A single turn carries every row of the set below to another of its rows. Some are shown first; where does it send the rows asked next?
K193: 0.40  0.40  -1.55  0.11  0.10  -1.86  1.33  1.81  -0.70  0.87  -3.95  0.19  -0.81  -0.17  -1.46  -1.96  1.94  1.01  -0.01
K835: 2.36  -0.65  0.63  0.44  0.20  1.97  0.50  1.99  1.04  1.71  -1.31  0.20  0.31  0.51  0.06  -0.77  1.83  0.58  -3.16
K520: 2.81  -0.78  0.74  0.19  0.03  1.30  0.12  1.48  2.21  -0.21  -1.40  -0.46  -0.56  0.21  -0.38  -0.78  -1.73  -1.09  0.15
K537: 1.34  -1.65  -0.66  0.40  -2.64  -0.34  2.99  1.94  -0.50  2.06  -0.34  1.09  0.67  -1.23  -0.11  -2.66  -0.45  2.32  0.69
K236: 2.20  -1.08  -0.70  0.55  1.43  0.63  -1.78  1.70  0.97  0.24  -0.96  0.64  -0.54  0.76  0.53  -1.05  -2.43  0.64  -0.76
K127: 2.76  -2.22  1.06  0.99  -0.17  0.07  3.42  2.67  -0.38  1.72  -1.55  -0.36  -1.81  -0.29  -0.16  -1.11  1.00  2.08  -2.01
K304: -0.35  0.11  -0.48  0.47  -1.02  -0.67  -0.40  -0.06  -1.12  1.16  1.34  -0.62  2.32  2.47  -0.07  -0.54  0.24  0.55  -0.69
K764: 1.35  1.10  -0.13  -1.15  0.22  -0.08  0.01  -0.84  -2.12  1.32  -1.89  -2.06  0.11  1.59  -0.33  -1.38  1.95  1.21  -1.83
K467: -0.87  -1.81  -0.83  0.19  -0.08  0.65  3.88  2.68  -1.83  0.36  -0.91  -0.25  -0.26  -0.79  -2.27  0.05  1.42  1.60  -0.16
K7: 2.25  -0.13  0.89  0.06  -0.63  -0.65  0.82  0.76  0.69  -0.41  -2.17  -0.03  2.20  0.30  -2.85  -0.74  0.35  1.82  2.28
K367: -0.60  -0.81  0.66  0.78  1.09  -0.39  -0.22  0.96  -3.74  0.36  -1.94  -0.23  0.71  0.09  0.47  -0.50  1.89  3.19  0.44
K583: 2.07  -1.04  0.51  0.56  1.06  -1.85  0.36  2.16  -0.86  1.77  -1.47  -0.40  -0.28  -0.40  0.25  -0.63  -3.80  2.45  0.59
K886: 2.27  0.22  -0.13  0.68  0.77  -0.56  -0.28  1.52  0.77  3.05  -1.72  0.08  0.94  -0.62  0.06  -1.39  1.59  -0.79  -1.88
K907: 3.08  0.66  0.67  -1.36  -0.80  -0.95  1.38  2.65  1.53  1.90  -2.23  1.41  0.90  0.02  -1.43  0.25  -0.03  1.19  1.02
K870: -0.55  -1.34  0.47  -1.06  -1.75  1.89  1.31  0.78  -1.69  -0.37  1.14  -0.13  -0.97  -0.90  1.12  -0.56  -0.01  3.12  0.88
K112: 3.33  -1.13  0.96  0.15  1.81  -0.52  2.00  2.05  0.84  1.89  -2.05  -0.36  -0.29  0.08  -0.98  -1.99  0.74  -1.20  -0.78
K250: 0.91  -2.09  -0.65  -1.06  -0.75  0.24  0.48  1.16  0.16  2.31  0.13  1.34  -1.59  -1.47  -2.58  1.79  1.02  1.26  0.93
K671: 1.23  -2.57  0.38  -0.79  -2.38  -0.19  1.75  2.04  -0.98  -0.63  -0.67  0.42  -0.46  0.42  2.44  0.79  0.35  2.64  -0.11
K783: 2.09  -2.56  -1.45  -1.26  -0.58  0.96  0.83  2.03  0.12  0.68  0.66  0.25  0.53  -1.40  -0.80  1.59  -1.12  0.39  1.96
K245: 1.56  -1.13  0.63  0.96  -0.50  0.20  0.88  1.63  1.87  2.25  0.31  -0.10  -0.52  0.54  -0.75  -0.53  -3.27  0.16  1.00
K50: 0.22  -0.54  0.97  -0.46  -0.40  0.55  0.31  1.88  -1.68  0.12  2.04  -2.36  -1.27  0.77  -0.39  1.98  -1.29  0.76  0.72
K143: 0.48  0.10  -0.16  -1.38  -0.81  0.43  -1.98  -0.25  -0.43  0.89  -1.65  -2.43  -0.25  0.25  -0.90  -0.28  1.93  -0.31  -1.44
K766: 0.75  0.73  0.11  -1.38  1.01  1.13  0.86  1.60  -1.33  0.05  1.60  0.34  -1.66  2.38  -0.62  -0.96  -0.99  -0.48  0.01
K165: 0.56  -0.60  -0.99  -1.06  1.15  1.20  0.48  1.03  -3.82  1.75  -2.66  -0.61  0.28  -0.40  0.51  -0.66  -1.09  2.96  0.71
K452: 1.22  -2.15  1.16  -0.60  0.01  -1.16  -1.15  0.75  -0.70  1.55  -1.75  -3.03  -1.46  -1.96  -1.49  0.51  1.79  1.78  -0.06
K77: 0.62  -0.97  2.43  -1.09  -0.43  -0.64  -0.95  2.01  -2.16  0.20  -1.94  -0.49  0.20  -1.82  -0.66  0.61  -1.30  1.76  2.51
K23: 1.64  0.26  0.82  -0.50  1.09  -2.08  -1.05  0.29  -0.86  1.59  -2.22  -1.96  -0.13  -0.90  0.14  -1.95  1.51  2.05  -2.05
K945: 0.37  0.25  0.29  -1.50  0.82  -0.94  2.89  2.70  -2.10  0.60  1.10  -2.01  -1.06  -0.39  -1.57  -0.51  -0.84  -0.22  1.24
K656: 0.59  -0.28  0.44  0.37  0.78  2.37  0.62  1.14  -0.26  1.19  2.16  0.35  -1.07  1.33  -0.82  1.17  -1.68  0.99  -0.03
K419: -0.56  1.45  -0.60  -0.17  0.38  -1.33  1.61  3.64  -0.99  0.70  -0.93  0.28  0.36  -1.56  0.01  -2.51  1.79  0.80  0.62
K527: 2.86  -1.87  -0.43  -2.46  1.35  -0.51  1.23  2.89  -2.49  1.09  -1.65  -0.80  -0.90  -0.68  -1.62  0.27  1.69  1.13  1.83
K904: -0.15  -0.43  -0.83  0.71  -0.67  -0.13  1.30  0.18  -2.47  0.50  0.77  -2.65  0.45  0.68  -0.22  -0.38  1.06  2.95  -2.34
K914: 0.00  -0.78  0.97  0.73  -1.61  -1.31  1.95  0.31  -0.24  1.67  1.04  -2.30  2.57  -0.01  -1.30  -0.69  0.36  2.81  0.19
K122: 0.36  -0.58  0.36  -0.71  -1.26  -2.34  0.10  1.77  0.65  0.99  -1.86  -0.06  0.55  -0.36  -0.23  -0.52  -0.26  5.14  0.52
K906: -0.68  -0.31  -0.96  0.34  -0.27  -1.07  -0.59  0.42  -1.47  -0.60  1.61  -1.48  -0.32  1.69  1.24  0.26  0.39  1.63  -1.01

K23 -> K112
K766 -> K304
K583 -> K945
Now these:
K467 -> K122
K250 -> K671
K367 -> K193
K764 -> K886

